In the data rows, the value 500 means zero.
Every row has a hidden score. In each pair, how much higher is the second row's than the first's? 10 means about the same, 20 much higher and 0 much lower. The score is a weighted sum of the row's numbers plus the product of two more (or one squared), each taken from its middle value.
358 605 640 601 641 608 535 396 532 642 466 360 429 606 638 395
676 397 534 636 570 502 535 677 567 360 678 639 394 394 320 605: 9
640 432 534 670 605 361 328 502 673 465 431 639 602 606 532 675
428 467 640 359 676 644 639 677 496 607 572 395 394 500 320 360: 12
358 363 464 601 676 467 397 677 426 430 501 639 602 571 603 640
570 570 393 532 641 608 604 467 567 677 643 465 359 571 355 465: 10
570 467 640 532 358 573 397 502 461 607 395 430 324 677 567 395
464 328 358 325 358 361 397 677 673 395 395 430 394 359 603 535: 14
464 536 534 670 570 361 328 396 355 395 360 674 672 500 638 675
358 467 393 359 323 361 363 642 602 395 537 535 672 323 532 465: 13
640 467 428 463 605 644 604 502 602 571 395 500 394 641 391 325
676 674 640 670 393 502 363 326 320 642 678 639 359 429 320 360: 15
464 570 499 359 358 326 328 431 532 324 466 570 672 677 426 640
428 397 605 498 535 467 432 431 320 571 501 500 324 394 603 430: 13
676 674 428 325 570 679 639 467 532 571 501 395 463 429 638 325
605 674 640 601 641 679 570 361 532 642 466 465 429 359 567 465: 9
534 639 640 463 464 432 328 537 320 465 431 325 324 677 638 430
570 536 640 636 641 538 328 467 320 607 643 535 324 500 497 360: 8
393 397 428 670 499 326 466 396 390 536 395 465 568 359 532 675
676 605 570 532 570 538 466 572 496 465 678 360 324 677 603 535: 6
676 570 605 359 393 644 570 502 532 677 607 500 463 606 638 325
464 432 358 567 641 396 363 467 567 395 678 465 602 323 638 675: 8
322 639 393 670 499 432 397 326 355 324 572 535 602 429 426 535
605 536 640 325 641 432 328 326 426 677 572 395 359 429 461 395: 11
640 570 393 428 676 573 673 467 567 501 395 395 498 641 497 325
570 605 640 670 570 502 397 326 320 607 325 395 463 571 497 325: 13
464 501 676 636 676 467 604 502 320 642 643 500 672 500 567 430
676 432 428 670 323 326 363 326 602 536 360 570 533 535 426 675: 13
464 605 570 359 358 396 501 396 390 465 572 360 429 465 320 500
570 328 640 670 358 326 363 642 355 465 325 604 568 677 532 640: 11
570 605 640 636 393 573 535 361 320 607 395 360 394 677 603 430
428 639 570 532 605 679 673 467 532 677 360 360 429 535 532 325: 11
676 639 676 532 641 538 397 361 320 501 466 430 359 429 391 500
464 363 428 601 393 396 397 467 426 501 678 604 568 429 426 570: 16
464 328 322 601 499 361 328 537 673 395 643 639 568 465 567 605
640 363 322 325 499 679 673 642 461 324 395 465 637 429 391 675: 11
322 328 322 394 358 326 570 642 496 360 466 674 394 429 638 535
393 674 570 394 499 467 397 326 355 571 643 325 429 641 673 395: 7
358 467 393 359 323 679 501 677 426 360 466 570 359 429 320 395
393 328 393 359 393 467 570 642 673 324 325 639 637 677 391 640: 7
676 605 640 636 535 396 570 326 355 501 501 465 359 394 391 430
393 501 570 498 464 608 604 607 390 642 360 430 359 641 638 360: 16
570 674 499 428 499 679 466 607 673 677 572 570 394 500 320 465
534 536 676 567 393 608 397 326 355 677 501 500 359 500 603 465: 9
676 363 358 325 358 432 466 467 567 536 360 570 568 465 355 675
464 639 464 463 570 679 363 431 673 501 431 325 463 394 320 325: 7
464 328 322 325 535 467 501 642 638 430 325 465 498 571 355 640
322 501 428 670 535 361 363 537 461 324 325 674 637 641 461 640: 9
676 605 640 325 605 573 673 431 461 607 572 395 429 641 638 325
640 674 676 567 535 573 328 396 532 677 501 360 324 677 497 395: 12
322 501 676 636 464 326 328 361 390 360 325 604 359 323 426 605
358 639 605 636 605 679 328 361 320 360 395 535 359 641 320 360: 1
428 328 358 394 535 361 328 502 426 571 607 639 602 394 603 675
534 674 534 567 393 644 639 642 461 607 466 430 429 677 532 360: 12
428 467 358 498 429 326 363 431 320 324 678 639 602 571 426 675
358 501 428 532 464 467 363 572 426 607 395 674 498 359 638 535: 11
322 363 464 359 570 502 466 677 567 430 466 674 637 429 320 500
605 501 534 463 570 432 432 361 532 607 537 535 394 500 673 605: 11
499 363 640 325 323 679 535 431 426 642 325 360 394 571 461 325
499 397 322 325 641 396 639 502 532 360 678 639 602 323 355 395: 4
393 328 322 567 323 361 328 502 638 324 678 535 533 429 673 675
640 467 322 428 641 467 673 642 355 677 537 674 672 606 673 570: 13
428 501 534 601 535 326 501 396 673 395 431 639 568 465 673 535
640 639 605 359 605 679 673 467 426 642 572 395 324 359 426 395: 9
676 674 464 325 323 573 673 467 638 607 360 360 394 500 320 325
605 570 358 601 676 608 363 537 673 395 395 570 672 571 567 535: 8
534 363 322 463 464 396 570 572 532 465 607 639 533 323 320 605
322 328 640 463 535 326 432 396 638 465 360 674 602 465 603 675: 15
499 639 570 601 605 679 363 537 673 571 325 465 394 465 532 325
358 328 358 359 393 538 466 642 496 501 537 395 394 323 355 535: 14
640 605 534 325 464 608 639 607 355 395 395 325 429 535 638 395
534 328 358 394 393 467 535 502 638 324 325 674 429 323 567 535: 10
322 570 570 636 605 538 363 361 496 430 572 325 429 429 673 325
640 570 570 394 605 573 673 677 390 607 501 430 394 677 355 360: 12
570 363 322 325 323 502 570 607 673 430 395 570 533 359 320 605
428 639 534 325 605 644 673 642 638 571 466 325 429 500 320 465: 11
464 328 322 359 499 679 570 642 355 607 360 674 568 394 426 675
534 605 534 428 535 644 673 607 673 677 395 325 568 535 638 360: 8
428 674 640 428 676 679 501 467 673 324 466 360 463 677 638 500
640 605 393 498 464 432 604 677 567 395 501 604 672 323 603 640: 15
393 432 640 463 499 573 639 467 567 571 678 360 637 641 320 395
322 501 676 601 676 396 328 431 390 677 572 325 359 465 320 535: 16
570 605 676 670 464 644 570 502 496 642 537 500 324 394 355 360
570 328 322 428 323 538 639 642 461 324 466 674 394 323 567 570: 11
358 536 393 601 535 326 501 467 390 324 395 604 672 394 426 640
322 432 393 498 393 361 432 326 638 360 360 500 463 641 673 675: 13
534 605 676 567 676 467 501 326 355 571 678 500 324 535 355 360
393 432 640 670 499 326 363 677 355 501 466 570 602 359 497 640: 15
464 674 570 394 464 573 673 502 320 607 325 674 359 500 603 360
428 639 464 428 393 608 639 502 355 395 466 360 533 571 673 430: 6
534 397 676 636 535 396 363 537 426 501 537 395 498 394 532 675
464 605 640 359 358 538 639 502 461 571 501 465 568 641 320 360: 11
534 536 428 359 499 432 639 642 532 360 395 360 498 641 355 325
464 674 428 567 499 326 604 361 355 607 643 360 463 394 673 465: 14
322 605 358 325 570 396 604 431 532 501 537 535 359 677 355 500
358 536 358 670 358 467 363 467 426 395 431 639 637 359 320 675: 10
322 467 605 636 676 432 535 607 320 536 395 639 463 429 603 465
570 328 570 567 358 361 501 361 390 324 360 604 359 465 426 640: 6
322 570 570 670 464 326 397 396 673 395 572 604 672 571 461 640
428 363 428 428 358 326 397 361 461 324 607 465 602 323 426 535: 12
499 328 428 394 605 467 535 642 673 324 501 674 533 359 603 640
358 674 676 567 641 467 432 396 355 571 678 360 394 500 391 465: 13
570 363 464 567 429 396 363 361 355 360 360 604 498 359 603 640
322 397 393 325 499 432 466 642 673 360 501 604 568 571 355 465: 10
499 674 676 532 499 326 535 396 355 571 678 430 394 606 567 395
322 432 534 636 358 361 501 361 567 501 678 570 602 323 673 675: 9
322 397 358 636 676 467 328 326 602 360 360 604 672 323 603 465
358 432 358 670 676 326 432 572 355 501 325 639 602 323 673 675: 17
322 397 428 670 358 361 432 326 532 642 501 674 568 677 603 605
605 570 499 428 358 573 570 677 673 642 572 500 498 394 638 360: 9
464 536 464 325 535 679 570 326 426 607 607 325 637 571 673 325
428 639 640 567 464 432 397 326 426 430 395 535 359 535 391 360: 12
358 605 605 670 464 467 501 326 602 642 431 360 498 677 497 395
605 536 676 394 605 326 328 361 390 642 607 535 498 606 497 430: 7
570 328 464 567 499 538 535 677 602 324 466 604 568 571 532 570
358 432 499 498 570 361 328 677 673 465 678 570 637 465 603 675: 10
534 674 676 532 676 502 328 361 355 536 537 360 359 359 638 605
358 674 676 601 605 467 328 361 320 571 431 430 463 677 638 535: 11
464 363 322 498 323 538 639 677 602 324 643 639 498 535 355 675
640 397 605 498 641 326 363 467 496 395 431 604 637 677 603 570: 2
358 536 393 428 605 608 604 607 638 607 431 570 463 359 391 640
676 570 464 359 393 644 639 537 638 465 325 639 394 394 391 360: 5
534 363 534 636 676 361 432 572 567 642 466 674 637 429 320 605
393 328 464 636 429 396 328 467 426 430 643 535 463 677 567 675: 13
464 363 322 463 641 361 639 677 461 465 501 674 672 535 638 570
676 605 464 463 499 679 639 642 602 677 325 430 324 606 567 325: 11
640 605 464 325 429 644 604 467 461 677 431 465 359 641 391 360
322 467 393 394 499 361 604 537 532 360 360 500 672 571 532 395: 10
605 397 464 394 429 502 535 607 673 324 643 570 602 677 391 570
605 536 393 670 499 361 328 607 426 430 325 639 672 394 532 675: 12
358 605 358 567 570 679 570 537 638 360 501 430 429 606 567 570
393 328 640 636 323 326 397 326 532 677 678 639 533 323 426 675: 12
464 328 640 359 535 432 328 572 532 536 360 570 602 500 567 675
358 363 322 325 393 502 639 677 673 360 431 395 637 429 320 640: 10
464 570 393 601 464 679 466 326 390 677 572 465 463 606 673 325
605 467 358 498 535 432 432 572 355 642 395 674 637 677 426 570: 13
605 363 640 670 464 326 432 361 638 501 643 604 533 641 355 605
570 432 534 498 535 644 673 607 390 324 501 395 498 465 638 360: 11
534 605 534 394 570 396 328 361 355 642 643 360 533 429 673 465
676 328 393 636 499 361 328 607 426 360 466 604 359 359 391 605: 11
428 432 570 636 358 361 328 396 461 324 431 674 568 323 638 675
464 570 605 567 676 538 570 361 320 642 572 500 324 500 638 500: 12
605 570 640 498 393 644 639 642 567 677 572 570 359 323 603 325
428 536 640 463 641 608 570 326 320 607 431 535 324 677 391 430: 10
358 639 499 428 393 396 432 502 496 360 466 500 533 535 567 640
393 328 322 325 429 396 535 677 496 324 537 535 568 677 497 640: 10
464 501 570 428 676 467 397 396 602 536 572 465 463 677 532 430
640 570 640 498 676 679 673 396 461 677 572 360 324 359 355 360: 10
534 328 358 463 323 361 673 677 390 465 325 604 637 465 638 640
428 501 640 601 323 608 432 396 355 677 678 360 324 394 426 465: 8
428 674 676 394 641 608 432 396 355 571 572 465 359 394 567 465
570 328 534 636 393 502 328 502 355 360 501 500 672 606 355 570: 18
464 328 358 359 358 573 639 502 602 571 431 639 602 571 426 640
393 363 570 636 641 538 328 396 496 395 607 465 568 323 673 640: 5
322 397 358 636 570 326 397 572 320 395 572 639 637 500 603 675
605 432 322 636 535 361 432 572 320 465 607 674 637 323 320 640: 15
640 328 428 359 358 396 397 607 673 324 537 674 672 500 497 570
428 432 393 359 499 679 570 431 461 642 607 395 568 429 532 360: 11
358 432 393 359 323 467 466 677 567 642 643 674 672 359 532 535
605 674 640 359 499 644 363 361 426 607 466 325 463 535 461 430: 6
676 328 428 498 393 326 328 396 602 465 431 674 672 429 603 605
322 432 393 636 605 326 432 467 461 395 678 674 672 429 532 640: 10
676 605 358 359 676 679 639 537 673 430 572 360 637 677 461 360
358 467 393 359 605 679 570 396 426 501 325 430 429 359 532 570: 15
428 639 534 463 358 608 639 642 602 536 466 395 568 606 461 500
640 501 393 532 535 432 328 607 496 324 537 430 672 394 638 640: 11
534 674 676 670 393 608 397 431 567 677 678 430 394 606 603 500
534 328 358 325 464 502 570 642 638 360 360 604 637 359 391 640: 8
605 501 640 601 605 502 501 326 320 677 607 360 429 641 567 465
322 363 499 670 676 361 363 431 320 465 537 500 672 465 320 675: 11
358 570 464 428 570 679 639 467 567 677 643 604 359 359 532 465
464 328 322 532 535 432 673 677 602 642 678 604 637 641 320 395: 15
322 363 605 498 358 326 328 396 461 430 325 465 568 571 391 675
676 467 640 325 429 608 673 467 532 607 643 430 498 359 320 395: 4
605 328 534 428 570 396 328 396 426 642 431 395 429 500 426 640
322 397 358 636 499 396 466 467 355 324 501 465 602 571 673 640: 9
640 570 464 325 323 608 639 431 638 642 607 395 324 535 426 325
640 639 428 428 676 679 673 502 355 324 431 325 568 677 603 395: 8
640 639 676 670 605 573 501 326 390 642 678 465 324 394 638 395
393 328 358 325 323 361 639 642 638 360 678 604 637 677 567 640: 13
570 674 428 394 570 608 673 572 355 642 431 360 324 429 461 325
464 467 393 532 570 396 535 572 567 677 466 570 672 677 320 640: 9
393 363 570 670 323 361 432 537 320 430 678 570 568 429 638 640
676 536 322 394 393 573 570 572 496 360 643 325 463 359 638 395: 10
676 570 640 325 570 679 604 396 426 677 678 465 568 465 461 325
358 397 570 670 429 396 397 642 461 571 537 639 672 323 497 675: 14
640 432 499 325 464 538 535 677 673 395 325 465 602 571 355 535
534 501 464 359 323 679 604 677 638 677 572 430 324 465 532 430: 14
428 397 322 394 323 644 535 677 320 360 431 674 602 323 461 675
534 397 499 670 358 644 535 607 426 430 325 360 394 500 320 360: 9
605 432 499 359 429 644 673 607 673 571 325 325 463 323 638 325
464 674 676 601 641 608 363 326 320 465 607 325 394 535 532 605: 5
428 397 605 670 323 502 570 326 532 571 466 325 463 677 638 360
428 432 393 636 464 326 397 467 638 501 678 465 637 465 603 570: 11
358 674 358 636 641 326 328 502 461 324 360 639 637 500 638 675
676 432 358 463 323 432 432 642 673 324 360 674 602 641 355 605: 12
640 639 499 325 358 679 535 607 390 430 360 465 602 429 603 395
640 363 358 359 393 432 639 642 638 360 325 535 498 606 426 430: 8
534 605 676 670 676 608 535 361 320 642 678 325 324 641 391 465
676 536 464 567 393 679 604 572 355 324 572 465 394 641 461 325: 19
570 501 358 532 323 432 501 607 638 324 431 535 637 429 603 535
499 605 464 394 641 538 673 572 461 642 678 360 498 677 532 325: 10
428 397 570 567 499 396 363 537 602 465 325 674 672 571 603 605
534 363 464 394 676 361 328 537 567 571 678 639 602 429 673 570: 9
676 432 570 359 464 679 639 607 638 642 466 430 394 677 461 325
322 536 499 532 605 326 363 537 532 501 501 639 568 359 673 605: 14
464 432 358 325 393 467 535 677 496 642 325 500 672 641 461 640
605 501 605 670 323 644 639 677 567 360 325 430 429 677 320 360: 6
322 328 570 670 570 326 432 361 461 536 466 395 533 359 603 675
676 674 605 601 499 573 328 361 320 571 643 360 324 500 603 360: 6
322 674 534 532 464 608 432 431 355 677 501 570 602 500 638 430
676 432 428 463 358 467 432 677 673 430 501 604 568 359 497 500: 9
